In the rows, zero is written as 128.
The rows of D fall into 4 groups, which share some directions, and each row is roughly a mix of its group's hidden directions.
D:
[[137 113 167 154 117 141 125  80 160 120 122]
 [133 137 162 140 142 138 185 145 113 107 145]
 [117 165 170 143  79 134 130 131 140 134 128]
 [107  95 129  89 120  84 107 125 127 143 107]
 [145 130 101 175 102 170 118 117 135 141 129]
 [153 157  84 150 110 143 104 112 105 142 144]
 [128 128 128 137 143  89 147 184 147 130 150]
 [ 88 102 131 103 108  83 104 141 128 135 123]
 [124 171 114 141 117 153 126  93  85 118 135]
 [102  89 128 117 155 109 125 155 172 125 133]
 [104 127 102 107 148  78 136 163 129 137 140]
 [ 97 116 123  91 147  82 139 154 132 115 143]
 [146 128  82 113 161 138 152 103 160 131 136]
 [120 126 148 101 165 101 131 152 163 158 112]
 [ 90 105 104 100 123 100 102 139 106 154 134]
 [149 142  99 142  90 108 101 121  97 155 137]
 [ 99  94 116 103 115  91  98 114 152 138 123]
 [120 115 187 120 128  95 123 145 146 136 103]
 [ 86 101 112  91 124  86 125 132 142 134 126]
 [141 153  70 132 145 127 113  99 144 119 112]
 [125 158  89 110 152 140 172 153 123 130 139]
 [158 171 118 165 127 158 152 117 129 109 134]
 [144  86 152 121 101  89 131 156 120 137 146]
 [134 170 109  96 114 130 127  97 156 133  97]
 [124 138  78 156 103 141 114 127 112 106 160]
 [153 117 172 143 124 171 152 110 134 111 119]
 [124 121 119  93 112 121  89 101 156 146  95]
 [ 96 112 120  86 115  82 118 142 125 145 115]
 [103 105 124 100 133 143 112  82  92 128 113]
 [134 118 130 131  81 119 129 104  76 106 133]
 [163 171 133 162 125 161 136 144 114 120 144]
 [119 116 131 131 139 167 129  78 161 134 103]
 [ 91 138 122  94 129 153 125  82 149 145 122]
 [141 147 150  93 131  78 130 162 122 139 125]
 [120 143  98 117 139 106 148 178 104 120 155]
 [108 104 115 125 116 171 134 107  79 137 134]
 [117 102 102  88 135  83 109 144 115 140 120]
 [120 121  73 130  99  99 121 140 112 141 154]
 [ 91 116 153 119  86 100  96 124 144 137 118]
 [140  94 128 111  99 129 160  99  97 148 106]
 [147 174  95 140 125 151 142 117  88 127 126]
 [154 127 133 151  78 122 109 109  97 152 116]
 [114  87 149 103 131  90 125 153 159 137 137]
 [127 130 181 130 159 147 132 134 164 124 104]
 [105 114  71  99 142 108 115 134 147 135 138]
 [104  83 132 103 136 102 134 143 164 145 146]
 [132 135  63 147 118 154 127 121 121 131 153]
 [ 88 123 103  90 131 105 105 111  98 142 123]
 [125 106 178  99 127  92 138 132 126 142 100]
 [121 162  97 100 163 105 143 163 129 130 123]
 [134 131 150 145 138 156 186 139 108 110 144]
 [151 162 127 159 120 171 140  98 112 109 129]
 [155  86 141 172 148 137 124 150 146 115 139]
 [ 88  96 124  96 129  99 106 138 103 147 133]
 [110  85 130 154  85 143 149 124 125 101 128]
 [126  92 161  95 130 115 144 149 166 138 111]
 [148 144 122 124  86 134 125 132  73 108 112]
 [158 161 118 149 108 149 141 101  88 142 137]
 [129 140 101 146 151 161 159 108 164 114 151]
 [137 108 145  92  85  95 130 145 101 136 132]
 [ 91 106 174 124  96 104 113 120 130 130 111]
 [139 119 193 139 116 120 103 107 145 133 122]
 [156 103 155 170  93 141 121 109 110 127 139]
 [ 99 129  68 110 151 140 142 147 130 113 124]
 [102  94 123  81  95 117 118 143 119 111 114]
 [138 108 132 123  88  86 123 129 111 169 112]
 [133 115 103 163  70 121 113 125 109 137 136]
 [123 107 176  98 151 117 151 130 144 140  98]
 [121 127 146 114  96 129  80 116 126 156  90]
 [128 102 179 104 108  93 109 140 139 129 122]
 [158 162 143 171 120 160 139 116 120 106 138]
 [ 97 117  79 114 140 113 141 151 137 110 159]
 [106 129  75  93 127 128 140 156 109 110 118]
 [107  75 120 108 121 135  90 110 116 147 116]
 [108 139  70 103 129 102 104 122 126 145 122]
 [110 109 155 106 168 140 159 137 163 118 113]
 [100 109  99 132 141  94 100 149  98 138 152]
 [139 130 130 178  94 134  97 140 150 155 120]
 [166 162 141 140 112 114 124 149  85 113 115]
 [184 139 139 131 150 156 142 112 105 135 105]
 [130  86 165 131  81 133 109 108 124 122 126]
 [130 100 135 161  97 167 117  91 121 116 129]
 [135 167 174 139 147 134  98 129 129  96 129]
 [ 99  98  94  93 146  96 118 148 115 134 125]
 [106  92 132 105 147  96 127 162 163 129 133]
 [ 92 128 145  91 153 117 110 133 169 121 107]
 [ 88 109 118  91 134  87 119 146 112 146 134]
 [131 110 150  91 141 112 166  99 129 140  95]
 [132  86 175 104 137 128 144 131 158 126 108]
 [120 137 159 141  79 115  82 139 124 135 125]
 [127 186 109 122 145 102 162 135 129 114 135]
 [130 131 136 117 137 173 124  95 129 149  80]
 [167 156 159 127 105  96 161 131 132 127 144]
 [153 178 132 141 118 140 119 124  88 109 105]
 [115  95 154 110 106  97  93 111 128 141 101]
 [100  91 134  95 117  85 109 121 132 139 110]
 [133 127 126 112  80 134 116 133  82 100 106]
 [127 108 150 136 112 166 154 100 107  88 121]
 [127 142 110 131 137 118 134 184  86 118 149]
 [ 90  90 142  95 127 102 124 115 127 138  97]
 [113  88 158 140 106 152 157 118 130  95 116]
 [ 99 111 158 120  88  97  94 122 139 137 116]
 [133 147 149 121 125 160 129  72 107 110 109]
 [139 142  79 151 136 178 130 115 135 129 142]
 [150 107 137 143 119 169  98  87 137 122 107]
 [146 142 182 157 123 138 156 148 125 112 146]
 [ 96  94 141 108 151 113 118 140 177 127 127]
 [165 172 141 158 132 134 151 132 155 106 130]]
Each list below has one row that fits no group; the rest each fit one group, if only roughly. Name that row.
  K39: [ 93 108 104  90 133 117  99 142 113 148 101]
  K945: [142 163 141 169 128 177 140 125 125 116 141]
  K722: [142 132 177 112 116  89 113 124 110 149 104]
  K62: [ 93 102 135  87 132  89 129 151 114 144 133]
  K915: [ 95 144  78 106 126 115 136 146 127 103 155]
  K434: [134 101 162 125 140  88 127 153 160 151 145]
  K590: [ 79 106 117  86 140 128 120 127 159 121 117]
  K494: [149 115 179 145 104 130 124 116 133 151  90]
  K490: [132 107 161 101 133 144 121  84 148 121  94]
  K4: [155 139 158 129  81 127 117 112  87 126 120]
  K126: [163 164 117 164 148 124 143 155 100 126 134]
  K714: [133 146 132  98 142 138 127  72 140 116  94]
  K78: [ 95 127 125 116 101 112  80 158 107 141 117]
  K100: [ 87 102 142  95 126  90 144 146 111 133 114]
  K861: [132  92 152 133 150  91 129 158 162 139 142]
	K915
  K583: [132 178  91 141 128 138 121  92 105 115 129]
  K290: [101 101 120 126 155 144 159 150 174 120 128]
  K523: [168 167 146 154 114 135 127 110  89 132 125]
  K96: [133 104 144 143 130 105 171 148 166 111 152]
  K336: [170 148 158 148  97 123 126 118  89 134 129]
  K985: [ 93  93 160 128 132 121 140 151 168 118 112]
  K522: [ 96 105 145 107 136  84 137 162 149 118 131]
  K889: [163 155 113 151 150 159 158 129 143 113 154]
  K377: [121 162  84 133 105 152 115 102  98 138 131]
  K557: [143 176 107 155 127 149 137 103  98 110 137]
	K96
  K791: [107  87  96  91  99 120 141 143 115 130 139]
  K896: [ 94  95  82 129 150 127 103 146 135 121 144]
  K416: [123 143 162 152 167 129  99 120 163 115 107]
  K895: [152  89 154 145 142 170 136 109 146 115 112]
  K574: [161 148 143 146 125 171 154 101 144 108 113]
  K277: [148 126 135 178 116 166 117 124 150 136 159]
  K661: [157 116 171 151 136 161 159 124 140 105 125]
  K554: [141 112 139 152 127 156  71 117 107 131 108]
  K971: [168 146 148 148  92 129 128 120  83 131 131]
  K129: [103  93  96 105 118 109  95 142 137 157 123]
  K120: [ 99  92 126  91 132 110 119 103 144 146  97]
  K530: [144 109 147 175 104 153  92 135 120 131 147]
  K954: [117 114 163 120 101 120  82 130 113 144  94]
  K199: [135 111 156 150  73 104 112 125 108 139 113]
  K355: [ 86  89  95 100 138 103 114 125 136 131 124]
	K277
  K119: [107  73 153 103  99 121 121 118 147 137 134]
  K625: [ 96 133 111  90 149  81 144 147 120 137 130]
  K457: [106 125 166 120 166 123 133 152 171 113 121]
  K489: [132 161  90 109 135 117 157 168 121 131 152]
  K660: [ 84 108 109  96 154 126 133 141 166 121 122]
  K970: [132 178  85 143 130 114 149 152 127 127 147]
  K966: [143 159  86 124 118 105 102 124  94 141 151]
  K121: [134 143  81 160 101 120  96 139 127 147 149]
  K857: [ 86  98  87 113 136 157 129 118 150 120 125]
  K488: [153 178 124 161 105 114 142 144 132 116 152]
	K488
  K731: [138 172 112  91 135 101 147 152 106 143 126]
  K337: [ 99 140 101 106 113 100  85 111 105 144 126]
  K502: [147 171  95 140 154 121 143 160 105 117 123]
  K564: [161 121 141 176 119 174 127 117 130 115 135]
  K623: [115 144 131 172 117 180 107 118 145 119 137]
  K262: [141 176 176 120 110 119 151 122 144 116 124]
  K547: [134 143 124 101 107  91 126 112  73 123 136]
  K366: [135 151 163  97 171 113 139 141 123 146 103]
  K142: [150 151 104 105 147 119 186 130 129 130 143]
  K87: [ 99  71 123 119 101 151 120 108 141 119 128]
  K959: [141 144 127 151  84 114  97 117  87 114 141]
	K366
  K42: [130 125 109 135 168 176 158 101 141 123 121]
  K392: [131 147  78 125 160 116 153 165 122 125 137]
  K935: [107 138 138 113  91  83 131 167 118 132 146]
  K819: [ 92  95  87  88 114 129 141 132 130 133 134]
  K595: [125 177  98 144 135 139 148 113  93 111 144]
  K338: [174 172 147 142 140 162 125 120 123 122 122]
  K308: [153 147 104 169  95 138  99 120 118 152 136]
  K186: [136 175  94 145 120 146 127 161 133 126 159]
  K887: [ 96 112 100  94 143  85 106 136 122 144 125]
  K130: [137 101 155 111 122  78 126 169 135 130 132]
  K961: [121 116 129 115  80 162 117  91 103 119 117]
	K338
  K347: [121 186 101 111 138 146 127 109 109 123 104]
  K439: [ 99 105 104 128 150 128 143 160 177 135 135]
  K735: [136 146 133 168  95 146 100 118 105  96 144]
  K29: [105 124  91 144 145 135 120 164 172 137 142]
  K9: [124  96 156 133 137 163 162 120 159 134 100]
  K14: [109 146  76 129 132 121 154 151 101 136 152]
  K261: [112 103 175 116 107 109 114 102 125 135  94]
  K246: [117 167 103 101 122 101  93 101 135 136 110]
  K931: [ 95 103 167 104 142  93 134 146 143 135 109]
  K542: [ 92  84  97 132 146 127  90 126 137 120 132]
	K931
  K372: [133 137 114 166 122 181 126 114 132  93 141]
  K908: [112  99 158 108 149 113 140 148 166 152 105]
  K627: [139 157  84 158 107 142  88 121 125 136 133]
  K433: [137 118 192 138 110 135 134 110 121 112 101]
  K862: [ 88 145  94 113 138 102 154 152 121 112 151]
  K566: [105 117  99 101 149  74 111 144 128 135 127]
  K539: [163 142 108 172 131 171 135 120 140 113 130]
  K317: [140 145 177 119  83  99 124 128 123 142 114]
  K864: [160 121 173 159 142 143 150 132 148 101 129]
  K75: [126 114 149 129 142  77 115 171 152 130 139]
  K24: [105 102 140  91 161 119 167 139 153 124 121]
	K862
  K949: [148 134 126 167  77 139 107 110 102 126 131]
  K736: [126 105 180  98 134 123 156 112 116 118 102]
  K257: [ 97 142 136 110 137  79 128 158 104 130 154]
  K465: [139 163 164 126 128 113 167 163 148 125 136]
  K610: [145 162 112 154 124 166 105  97 110 147 141]
  K920: [131 140 110 152  89 152  80 119 109 141 138]
  K17: [133 148 154 175 119 176 113 132 120 118 131]
  K620: [126 165 143 157  96 146 103 126  94 135 151]
  K404: [ 89  96 148 121 146 123 142 152 170 113 120]
  K143: [ 84 108 113 121 130 100 117 171 106 118 143]
	K610
  K287: [138 117 178 136 128 166 141 101 126 107 104]
  K702: [108 104  74 108 132 109 101 132 135 154 122]
  K137: [166 178 156 135 117 117 125 123  96 134 120]
  K878: [146 135 123 157 136 161 103  80 113 106 120]
  K546: [106 143  98 132 162 127 115 161 169 123 149]
  K94: [143 151 143 108 124  94 172 159 101 128 138]
  K777: [147 150 122 156 123 181 119 100 115 103 137]
  K195: [128  99  83 147 151 126 149 166 133 115 145]
  K197: [131 148 162 175  95 151 114 124 142 116 144]
  K752: [150 159 160 124 159  85 130 150 141 144 132]
  K963: [161 140 112 151 135 184 114 124 128 100 123]
  K306: [161 103 173 147 132 150 131 115 158 113 113]
  K389: [162 182 119 156 145 137 137 124 102 127 123]
  K150: [ 87 100 105 119 118 167 115  95 139 120 123]
  K869: [120 101 137 124 157  86 122 168 161 127 132]
	K963
  K194: [ 96 115  90  79 133 128 115 118 119 128 102]
  K870: [ 98 108  95  89 130 120 102 103 112 146 109]
  K912: [125 155 116 163 140 188 133 123 137 118 134]
  K643: [148 153 173 161 105 129 153 132 130 111 150]
  K688: [123 150 130 111 152  73 139 159 154 126 130]
  K521: [146 133 156 143  86 149 118  83 108 135 127]
  K996: [130 124 155 116 103  72 109 139 109 152 120]
  K532: [153 159  93 133 117 141  83 155 122 143 135]
  K805: [165 122 180 133 102  99 115 124 111 128 120]
  K60: [121  99 126 119 113 134  68  99 127 143 110]
	K194
  K43: [161 162 118 143 150 141 160 154 106 116 152]
  K376: [127 144  80 157 108 115  97 148 131 137 156]
  K33: [101  98  75 106 134 123 158 138 133 128 143]
  K771: [139 160  83 121 124 104  98 124 103 146 152]
  K31: [134  95 112 129  75 142 134 121  88 124 137]
  K946: [135 117 157 123 150 140 173 163 140  97 138]
  K442: [ 97  92  92 103 140 113 141 158 147 131 143]
  K417: [134  91 166 149 145 103 117 141 166 136 141]
  K960: [110 132  78 107 138  91 124 152 128 131 157]
  K388: [120 124 123 118 170  92 133 173 158 125 129]
  K543: [172 155 163 161 121 142 150 126 119 115 142]
  K54: [167 126 126 158 124 178 127 107 149 115 113]
	K946
